Here is a table of points, one per row:
3/8/7/1/35/46/61/5/-6/23/-60/6/-19/-7/33/-16/42/-8/30/49/12/-5/6/31/-26/-12/-24/-37/-27/-90/-32/-31/-60/11/-11/-8/0/-12/23/-24/40/56/-14/-10/-13/-51/-16/28
-4/21/-11/6/2/-7/-21/22/-2/2/-19/-104/-8/28/-14/-23/-10/-4/26/11/-6/-36/-28/50/-3/64/28/-62/-18/3/-17/20/1/32/8/21/-17/-4/-42/-18/-26/-56/4/-54/54/-23/-35/38
-7/-62/90/-19/0/2/33/-19/-12/-55/-62/-17/10/-43/1/5/-38/20/1/17/1/-6/-23/16/15/-1/7/10/72/-7/-41/15/17/31/-21/17/-69/17/8/26/39/-14/-27/-31/3/39/41/13
4/25/20/41/55/26/5/-13/-13/-6/15/-22/-6/2/31/16/47/-17/-21/3/-8/6/-19/51/2/-64/56/-25/-20/14/-22/19/112/-56/-3/-13/20/8/9/6/-8/-31/-42/63/1/2/6/37
-28/56/24/7/-15/-4/-93/22/13/22/3/-5/15/-37/1/16/-68/19/24/20/40/6/15/14/20/-52/14/6/-25/-30/-21/-33/-22/17/55/32/-42/52/1/-3/3/9/-35/50/-30/-13/-28/-35
-3/54/10/-25/-7/-104/9/6/-31/-8/-22/60/-29/-55/-19/9/15/-26/11/18/15/1/14/25/-13/22/-33/14/-17/15/2/10/22/-40/17/52/3/0/-57/6/29/30/-12/-30/14/3/-31/43
21/-2/9/-23/2/-5/-1/-9/-11/-33/9/-38/15/-63/24/-39/26/103/25/-44/-11/-58/58/-13/10/6/67/29/-59/25/9/-5/4/29/-31/-29/27/-9/-20/-1/36/53/30/19/-4/1/14/-18
-42/-14/-24/7/-9/-15/-2/6/10/-4/-11/1/36/51/-46/-29/41/13/24/0/17/26/-23/29/-16/17/11/-3/-9/-10/3/-39/-9/-52/16/46/-8/29/-21/14/-5/5/50/34/-23/-26/127/44
127/10/-12/13/-36/17/4/-7/-6/4/19/-53/18/5/36/1/0/-18/3/-7/-17/0/-14/-14/-30/-19/-40/46/-4/39/14/-36/-42/-11/17/-8/23/58/-21/56/26/-24/-23/-13/-10/14/-3/41
-2/-6/-40/30/-10/51/5/-20/56/-55/-29/-19/-19/-10/4/9/-7/1/-22/-6/-2/26/14/32/35/68/23/22/45/15/86/-37/12/-20/43/38/7/-26/1/-12/32/19/-21/42/18/14/-43/0
-5/9/-19/36/-64/4/-21/-8/-9/12/24/-17/9/7/-56/20/35/0/41/0/3/-18/-7/61/-37/-31/-18/-4/67/-8/16/-22/38/12/-84/-38/-20/1/52/39/12/16/43/43/46/9/-39/-46
-41/-6/42/29/-18/-34/25/3/41/23/-19/-39/37/-19/-11/-48/-5/17/-31/-23/3/3/-35/14/36/-36/-37/23/-6/48/0/-3/-15/-76/18/-56/-17/-40/21/-12/-15/40/0/-46/6/-62/-45/-3
-67/-88/-33/18/20/7/-10/27/-8/-10/37/-18/8/-13/-11/12/-44/-28/29/-27/19/20/33/55/-45/-25/-10/8/-58/-18/21/12/13/1/26/-5/71/21/12/43/10/-19/-11/-67/-27/15/-10/-25
10/36/-29/21/-2/-34/6/16/13/7/-40/-35/-45/-6/-8/6/-22/-7/-51/94/-1/-9/-42/-22/14/-7/-3/3/-48/5/23/2/33/8/-30/12/11/-3/39/-18/9/6/9/-44/-54/21/72/-88
-12/4/-61/-44/-48/7/32/-10/-86/38/-35/2/15/21/42/20/-83/34/-19/-10/-23/46/-12/22/31/-5/-7/-48/25/21/1/24/8/13/-41/-24/0/-35/-51/13/-20/57/-23/24/-31/6/21/40
-2/5/3/1/-14/-4/2/17/-4/46/43/-20/4/2/15/22/-24/6/-3/11/-21/-22/37/32/-8/3/21/97/40/-74/12/3/-38/-40/-48/-7/-16/-30/-10/-96/-22/-40/-11/-4/-10/51/21/51
-36/-19/23/10/-71/15/18/-56/26/27/-39/0/18/10/-21/31/32/0/54/28/-4/-22/28/-91/-45/-24/-10/-39/-56/35/40/46/1/6/35/17/3/8/35/-31/-22/-23/-16/8/-34/20/-7/51
-5/-1/40/35/14/0/-2/-14/12/14/27/42/-5/83/29/4/4/25/-7/-23/-31/-3/15/21/-9/-16/-10/19/9/40/-25/-22/-21/36/-52/127/24/-39/9/18/-19/28/-11/-18/-11/-17/-28/-23
78/-78/-11/36/-19/-4/-23/23/11/2/36/64/-9/57/4/-15/-4/9/-15/7/14/-15/63/-11/40/16/-39/-10/-7/-25/-29/4/85/26/26/-36/-48/24/-10/-50/7/21/14/-43/-21/-26/-8/23
24/28/18/18/28/7/-38/20/-5/-73/20/40/2/10/1/-45/-37/-34/26/23/9/24/6/20/-17/35/-25/8/31/71/5/67/-27/27/-18/-59/11/-51/14/-27/8/5/-23/20/-52/-48/51/29
-43/9/-33/38/28/5/22/23/-26/34/-75/34/-43/-36/-18/-34/-36/2/-27/-84/-12/-34/-20/-43/-11/-21/-29/23/-5/11/50/-14/-1/48/-23/9/-15/69/8/-20/4/-46/4/28/28/-28/11/16
-24/16/-58/9/14/20/-53/-16/18/6/13/93/0/-37/18/9/27/46/-26/33/25/-7/-25/-14/35/-4/13/-9/11/26/-53/-1/-42/6/-25/-16/5/-19/44/36/27/-14/-11/-67/46/35/13/91
15/-46/-29/-73/-35/-1/-40/-32/-15/-59/-33/16/-11/28/-1/12/30/-20/-24/-33/7/-18/-38/32/9/-15/9/35/-40/-11/-27/44/-39/-20/-2/13/-16/46/26/-45/-10/-13/-4/3/-12/-23/-14/-43
-36/34/-18/-52/71/31/12/-1/-25/32/-25/-23/29/69/-9/4/55/-5/4/17/29/12/6/-38/5/14/15/41/64/41/-5/-14/22/0/13/-31/-6/63/-24/-4/4/-5/8/-48/-60/19/-56/-32
50/13/9/-54/33/15/1/14/-18/33/-14/29/56/35/-49/-45/-3/2/2/11/16/-36/-2/15/8/-15/-38/-17/-17/-18/19/-14/20/-24/55/22/10/-108/2/21/24/-73/-7/23/3/41/0/-28
43/3/-47/-1/27/-79/69/0/46/5/13/-15/-35/9/-12/18/0/20/-18/-35/-6/17/10/29/-14/-23/19/-7/46/10/-62/42/-30/48/68/-11/6/-11/24/-13/3/17/15/44/21/26/1/-5
-6/-10/42/-18/11/43/-35/-17/-53/13/15/8/-41/-19/-9/29/-15/12/-1/35/-45/1/-38/-10/-27/3/3/45/27/-12/6/-9/20/-4/94/-2/47/-6/16/1/-62/19/87/10/29/-24/-11/20
-36/-4/14/2/-3/7/-24/-2/1/-3/1/-37/-3/-17/25/60/45/27/26/-35/36/36/35/-52/-17/38/-70/15/-6/-4/-36/-35/20/5/14/-27/41/-16/4/-18/-26/-24/-65/25/87/3/32/-74
15/-10/21/31/-27/27/21/19/-7/44/22/-7/32/-25/-43/55/-36/-11/-19/-30/25/13/-56/-55/-22/101/33/-16/-45/-13/-49/7/-7/-19/-18/7/26/11/22/9/32/4/23/42/-24/-2/-49/-16
22/-28/-17/-8/14/-60/0/49/-51/-17/3/-19/16/2/24/-12/9/-84/2/-5/21/1/13/-106/34/-14/61/9/32/-27/19/-2/-3/6/-25/27/-12/-24/42/21/-52/66/-19/-2/39/-8/11/13
25/74/21/-40/29/-2/-3/-11/104/-29/-15/13/5/20/-18/-1/-47/2/-7/-44/-5/7/12/-10/5/14/-25/-23/-2/-69/20/8/26/-4/-34/-34/13/24/15/49/-65/26/10/-25/-18/18/-4/34
4/-11/15/4/-11/19/-6/9/-9/26/43/-19/-24/-44/0/22/114/14/-30/-30/-6/35/4/14/42/-15/-13/-29/41/-32/63/89/-34/28/4/16/-19/-19/-30/40/7/-28/9/-1/-26/-20/10/-36
-51/24/-10/-36/11/42/12/-48/-6/7/120/-37/-26/-40/17/-59/-19/-61/-10/-26/7/9/-10/-34/-12/0/-19/-28/-50/16/-12/-24/0/15/-3/28/-79/-6/-3/-20/14/38/28/11/9/44/7/-12
28/-12/60/-36/-16/-18/33/18/7/-3/24/68/-42/55/8/0/-13/5/-8/51/12/62/28/35/10/12/58/-22/-43/37/40/-50/-35/-4/-20/-72/-19/9/-3/18/-26/-75/8/-8/45/-8/-3/-19
-41/-12/0/20/-11/-18/16/0/28/-64/63/26/4/33/-6/-28/1/12/19/37/-71/-9/-34/-86/25/-27/-6/-3/11/-67/-12/6/-3/-8/-12/-21/63/25/-83/-1/39/-34/-13/38/29/-11/-27/-37
14/-19/-14/17/21/-2/-15/-18/17/1/-52/43/37/-57/36/17/-10/-67/-6/0/-41/-53/31/2/-26/11/16/-71/40/43/-9/-25/-27/-25/-6/-13/-7/-5/-54/-1/-25/2/43/-17/-17/10/10/-73
Along one direction, these points spread out more than along any other. Take the direction at right angles to it along which they spread out most. Then take the direction at right angles to both along which they spread out most. Go by this last direction. How many in every 100 of the points above lie lower along it than each point below? Answers are rounded to whole numbers. More than half of the points above lie lower than the first one.
22/-28/-17/-8/14/-60/0/49/-51/-17/3/-19/16/2/24/-12/9/-84/2/-5/21/1/13/-106/34/-14/61/9/32/-27/19/-2/-3/6/-25/27/-12/-24/42/21/-52/66/-19/-2/39/-8/11/13 11
50/13/9/-54/33/15/1/14/-18/33/-14/29/56/35/-49/-45/-3/2/2/11/16/-36/-2/15/8/-15/-38/-17/-17/-18/19/-14/20/-24/55/22/10/-108/2/21/24/-73/-7/23/3/41/0/-28 92
-41/-6/42/29/-18/-34/25/3/41/23/-19/-39/37/-19/-11/-48/-5/17/-31/-23/3/3/-35/14/36/-36/-37/23/-6/48/0/-3/-15/-76/18/-56/-17/-40/21/-12/-15/40/0/-46/6/-62/-45/-3 61
-3/54/10/-25/-7/-104/9/6/-31/-8/-22/60/-29/-55/-19/9/15/-26/11/18/15/1/14/25/-13/22/-33/14/-17/15/2/10/22/-40/17/52/3/0/-57/6/29/30/-12/-30/14/3/-31/43 75
-4/21/-11/6/2/-7/-21/22/-2/2/-19/-104/-8/28/-14/-23/-10/-4/26/11/-6/-36/-28/50/-3/64/28/-62/-18/3/-17/20/1/32/8/21/-17/-4/-42/-18/-26/-56/4/-54/54/-23/-35/38 81
-6/-10/42/-18/11/43/-35/-17/-53/13/15/8/-41/-19/-9/29/-15/12/-1/35/-45/1/-38/-10/-27/3/3/45/27/-12/6/-9/20/-4/94/-2/47/-6/16/1/-62/19/87/10/29/-24/-11/20 56
25/74/21/-40/29/-2/-3/-11/104/-29/-15/13/5/20/-18/-1/-47/2/-7/-44/-5/7/12/-10/5/14/-25/-23/-2/-69/20/8/26/-4/-34/-34/13/24/15/49/-65/26/10/-25/-18/18/-4/34 64
-7/-62/90/-19/0/2/33/-19/-12/-55/-62/-17/10/-43/1/5/-38/20/1/17/1/-6/-23/16/15/-1/7/10/72/-7/-41/15/17/31/-21/17/-69/17/8/26/39/-14/-27/-31/3/39/41/13 28
15/-46/-29/-73/-35/-1/-40/-32/-15/-59/-33/16/-11/28/-1/12/30/-20/-24/-33/7/-18/-38/32/9/-15/9/35/-40/-11/-27/44/-39/-20/-2/13/-16/46/26/-45/-10/-13/-4/3/-12/-23/-14/-43 53
-5/-1/40/35/14/0/-2/-14/12/14/27/42/-5/83/29/4/4/25/-7/-23/-31/-3/15/21/-9/-16/-10/19/9/40/-25/-22/-21/36/-52/127/24/-39/9/18/-19/28/-11/-18/-11/-17/-28/-23 31
-36/34/-18/-52/71/31/12/-1/-25/32/-25/-23/29/69/-9/4/55/-5/4/17/29/12/6/-38/5/14/15/41/64/41/-5/-14/22/0/13/-31/-6/63/-24/-4/4/-5/8/-48/-60/19/-56/-32 78
